(in the rows, 128 means zero)
T: 3 groups of rows, each row roughly a mix of its group's hidden directions
T (97 x 12)
[[133 109 141 124 112 146  90 128 163 127 127  77]
 [ 87 109 110 158 152 139 128 164 145 122 101 116]
 [121 104 154 133 131 158  81 118 108 139  95 111]
 [131 103 108 157 189 126 119 139 144 128 129 148]
 [111 147 108 151 143 134 155 142  98 138 129 179]
 [ 83 153 146 117 103 145 114 151 163 117 137 112]
 [131 101  86 138 155 150 162 135 145 149 152 137]
 [155 179 135 126 127 137 105  96 133 162 119 142]
 [ 99 160 123 102 136 156 135 124 161  95 156 122]
 [132 141 117 149 139 103 155 143  95 135 109 177]
 [150 116  87 153 161 157 141 113 111 145 143 146]
 [120 155 111 127 153 121 167 126 104 116 133 177]
 [153 107 136 147 121  97 121 131  95 160  89 144]
 [117 105  91 145 179 146 147 131 152 128 111 131]
 [119 130 166  94 121 131  90 111 139 132  90 110]
 [110 128  88 129 132 117 115 155 172 141 161 109]
 [124 122 105 116 147 143 132 180 172 122 143 118]
 [101  92  95 144 169 137 136 133 147 138 103 138]
 [131 127  83 133 143 130 122 157 168 129 161 105]
 [119  83 113 138 116 101 159 137 110 103 136  95]
 [157 127 162 126 118 139 138  97  78 106 127 139]
 [134 109 111 111 108 130 155 115 119 175 169 115]
 [139 100 155 118 107 114 158 112  82 101 123 126]
 [126  99 103 117 126 119 146 165 145 107 167 100]
 [132 169 136 123 110 110 108  88 130 171 118 138]
 [121 148 151 149 137 100  90 133 116  85 108 143]
 [151 129 109 143 168 165 149 150 159 114 133 141]
 [135  83 123 123 113 105 161 131 103  95 146 106]
 [128 117 151  93 130 150  93  97 144 121 122  89]
 [122  88  95 137 163 147 146 137 150 160 135 139]
 [102  80 122 130 129 120 155 164 124  97 130 110]
 [110 104  90 134 124 105 135 152 150 123 162  94]
 [146 161 161 141 138 109  93 131 119  86 118 134]
 [130 112  94 150 179 151 148 140 154 121 125 139]
 [164 120 124 112 149 163 151 131 153 165 145 113]
 [ 95 137 140 152 112 115 142 160  90 136 119 164]
 [ 96  84 129 122 126 125 148 170 129  98 141 115]
 [146 161 158 106  78 121 127 118 107 123 144 110]
 [107 164 142 127 137 144 100 128 152 162 100 157]
 [115 134 141 154 149  91  88 127 113  94 111 144]
 [108  86  94 123 138 148 153 132 145 169 127 132]
 [169 119 134 115 145  93 129 104 107 138  88 144]
 [ 87 151 117 130 127 125 106 151 169 164 126 124]
 [102 137  93 134 140 125 112 158 177 150 136 115]
 [130 113 149 123 120 144  82 115 134 164  88 113]
 [110 162 153 136 128 137 109 112 128 161  84 151]
 [ 97 150 115 122 126 162 134 137 163 106 169 115]
 [135 176 127 140 129 132  99  95 136 168 113 138]
 [ 96 172 123 110 152 162 126 124 151 110 121 149]
 [140 142 151 135 108  87  99 122  95 120 164 137]
 [174 135 158 126 157 110 103 117 121 148 155 115]
 [151 105 146 118 120 128  87 113 146 146  97  92]
 [149 108 155 106 142 109 119  97  86 123  97 131]
 [120 131 151 108 115 139  87 116 152 161  89 116]
 [135  87 118 147 126 121 149 124  93  89 147 104]
 [ 97 110 109 143 153 144 131 177 156 118 113 118]
 [101 176 122 105 142 142 136 122 149 137 112 166]
 [ 81  94 114 129 123  95 117 108 109 151 110 125]
 [106  88 111 145 116  96 157 138 116 116 121  92]
 [128 123 121 103 144 148 137 185 168 120 137 127]
 [134 132 102 141 155 128 165 122  91 128 143 170]
 [133  82 116 118 127 120 154 151 121  88 159 113]
 [ 97 135 123 150 112 128 154 164 120 101 171 130]
 [142  92 142 133 111 130 103 131 140 110 142  72]
 [167 114 140 109 149  98 126  98 102 124  94 136]
 [102 139 143 145 117  91  95 126 106  91 108 142]
 [116 118  99 122 145 134 131 177 175 126 140 115]
 [110  78 117 140 127 115 154 147 111  94 136 103]
 [160 151 144  96  94 149 150 120 128 145 147 100]
 [148 150 136  99  82 158 158 130 131 137 146 113]
 [137 131 164 142 123 139 138 101  81 120  89 136]
 [124  85 114 120 129 122 151 161 129  91 157 109]
 [140 116 108 155 137 109 166 138  87 118 153 152]
 [ 84  96 128 123 131 110 107 117 127 151  84 123]
 [113 141 105 151 130 123 169 151 108 116 162 159]
 [113 162 111 100 150 157 136  99 145 151 127 157]
 [141 161 147 149 128 101 103 131 108  80 139 141]
 [115  88 121 116 121 112 124 116 118 187 148 126]
 [134 101 112 136 106  94 161 126 108 119 135  82]
 [121 109 143 118 121 157  97 122 149 107 143  76]
 [160 108 126 151 119  84 138 138 100 152 104 145]
 [101  99 141 109 134 137 151 181 142 110 112 131]
 [108 163 139 128 138 140 102 128 154 163  95 155]
 [ 88 157 133 106 153 167 129 114 115 108 130 151]
 [117 112 121 101 139 140 137 184 165 115 143 130]
 [139 102 146 125  95 119 100 132 154 141 129  79]
 [118 162 149 140 126 133 106  97 122 160  90 152]
 [118 129 144 103 117 153  89 110 163 151 112  99]
 [120 101 101 163 171 102 119 129 121 127 150 151]
 [102 147 123 107 131 156 135 125 158  95 169 108]
 [138 132 122 152 131  93 154 147  94 135 108 170]
 [ 92  90  95 133 153 139 141 128 146 146  96 131]
 [132 141 148  88  89 146 141 114 129 150 112  93]
 [150 107 121 109 149 160 150 127 153 175 134 111]
 [ 83 116 136 123 121 117 107 123 128 123  69 125]
 [136  95 109 137 111 100 156 125 107 108 149  88]
 [116  87 122 110 141 136 129 121 142 186 114 117]]

which group is each row in? (one row of each group first)
[148  97 143 130  97 115 100 130 149 144 125  81]
<113>
[124  99  85 133 145 152 165 135 144 153 150 135]
<83>
[163  97 127 117 131 136 154 136 106  83 155 120]
<56>

[117 107 144 130 128 159 100 132 134  90 143  82]
<113>
[155 101 155 114 132 117  96 104 111 137  88 110]
<113>
[112 132 136  99 134 160 115 111 153  95 155  93]
<113>
[130 102 143 129 129 134 121 131 116  74 155  88]
<113>
[114  92  88 131 153 151 157 133 148 157 130 133]
<83>
[173 164 135 133 122 140 142 137 125 103 172 132]
<83>
[120  99  80 153 132 100 140 133 139 122 139  91]
<56>
[175 160 140 116 123 141 114  91 111 132 152 143]
<56>
[112 131  94 125 130 120 106 144 165 136 180 119]
<56>
